Named turns come first, each shown by rows before and after it. Which turns, in which order, take the first row of each pair that follows to the second? Write the first one first, as in the answered first pair.
q_892 (before -> after):
[-13  11  -2   6 -16  -7  14 -26   6  21  11   3   3] -> [  4   4   6   5 -16 -24   8 -26   7   9   8 -13   9]
[  6   8 -11  -8 -12 -13   6 -20   6  -2  19  -1   9] -> [ 16  13 -11  11  -4  -7   1 -22   2   1  15  -6  -4]
[  6  -9   9  17  10   2   1  10 -14  -1   2  10   4] -> [ -8 -12   7   4   4   3   7  12 -11   0   7  18  10]
q_867 (before -> after):
[-23 -20   4 -15   5 -21   9  19  -3  10  14 -13  12] -> [-36  -6   6  11   2   5  15  14 -15  20  -3   7  -3]
[ -4  -8   9  12 -11  -5  -7   5  -1   6  -1  -6   8] -> [-5 -4  5 16 -9 -1 -8  1  0 11  2 -3  4]
[ 22  14 -15  11 -15  -6   2 -35  16  15  -5  -6 -15] -> [ 21 -12  11 -12 -18 -26   0  -4   5 -21 -24 -16   4]
[ 1 -2  1  6 -2  7 -1  3  3 -4  7  2  1] -> [ 2 -3  1  5 -2  6 -2  5  3 -5  9  0  3]
q_539 (before -> after):
[-5  8  6  8 18 13 -6 -3 -1 -4  2 -1 15] -> [-4  8  6  7 17 14 -8 -3 -2 -5 -1  0 14]
[ -1  -7  11 -18 -13 -18  13 -24   0  -1   3   5  19] -> [ -3  -8  13 -19 -12 -18  13 -21  -1  -2   3   5  20]
[  5 -26  -2  14  43  -7  -8  34  -2   8   9 -26   0] -> [  1 -25   9  11  34   3  -9  45 -15 -12 -15 -12  -3]
Then:
Between the rows of a pair lie two turns.
[ -5  -8   6 -11 -22  -2   0  -1   1 -28 -21  16  -6] -> [ -5   2 -22   1  -7  -3   1 -24  21  14  17   6 -11] => q_867 q_539
[-15  -5  15 -13 -15 -34  -2  12 -13 -21 -17  -6  20] -> [-16  10   7 -12 -29 -36   5 -15  -1  -6  -6   1  22] => q_867 q_892
[ 10 -17   3  -2   5 -24  -8 -11   5   7  14 -24   9] -> [  0 -27  10  -8  12 -19  -8  11  -4  -3   6 -21   9] => q_892 q_867
[ -3  -5  -1 -10   6  -7  -3  10   8  -1  10  -6   8] -> [ -2   0   4 -11  -3   1  -4  14   1 -15  -4   4   5] => q_539 q_539
[ 11  -2 -10  -5  -5 -19  -7 -13   9  14  23 -14   8] -> [  0  13  -9  20  -7   7   0 -20   0  25   8   5  -8] => q_867 q_867
[  9   5  13   2   5 -11  15  -3   0  -9 -18   0  12] -> [ 16  11   6   4   4 -12  13 -14   4  -5 -12   0   8] => q_539 q_539
[ 11  11 -21 -20  -6   8  -9 -17   6  -8  17  13  -7] -> [ -7 -14   7 -21  -1   3  -2  15 -15 -26 -11  11   2] => q_539 q_867
[  1 -12   2 -19  -2 -12 -17   1  13  -5   3  -5   8] -> [-18  -4  -8 -17  -1   7 -12   1  12   8   7  12   0] => q_892 q_892
[-27   6  13   6 -18  26  18   0 -13  -5 -35  32  -4] -> [ 18   5 -17 -35 -19 -19  -1 -27  28  -3  22  -6  16] => q_539 q_867
[ 25  -9   1  -3   2  -8 -16   9  -4 -20 -10  -9   3] -> [ -2 -10  -3 -29  -7  -5  -6  12   2 -17  -1   7  14] => q_892 q_892
[ 7 -2  4 17 11  9 -5 18 -7  4  5 -9 -9] -> [ 10 -11  11   2   5  -6  -3  19  -3  -7   7 -16   3] => q_892 q_892
[ 21   9  -2  17   0  10  -7  -3   5  -9   1  -9 -12] -> [ 17   0   3  -8 -11  -7  -2   1  12 -20   5 -13   5] => q_892 q_892
[ -7   7  10   3 -22  -6   3  -6   6  -1 -13   3   0] -> [ -5   5   2   2 -15 -14   2 -10  14  12   4  -6   4] => q_867 q_539
[  5  -9 -11 -24  23  -9  -6  21  -5   5  25 -12  11] -> [  8 -10  -7  -2  34   4  -9  30 -18   5  10 -11  -1] => q_892 q_539
[  7   9   2  13 -10  12  -6  -1  -9 -16 -24  10  -5] -> [  4  15 -21  -6 -10   4  -8 -15  13   4  12   9   1] => q_867 q_892
[  4 -10  -8  -4  21  -4  -4  13  -4   2   0  -7   1] -> [  1   3 -13   6  18  10  -3   6  -7   8  -2   5  -9] => q_539 q_867
[  9  -3  -2 -11  -3  -2   4  -5   4  11  -1   8  13] -> [ 6 -1 -3 -6 -3  4  4 -8  3 15 -3 12  8] => q_867 q_867
[ 15   2  -6   2   7 -14  -1  11  12   1  18 -19   7] -> [-15   1  10   8  -2   8  12  26  -5  -9 -11   8   2] => q_867 q_892
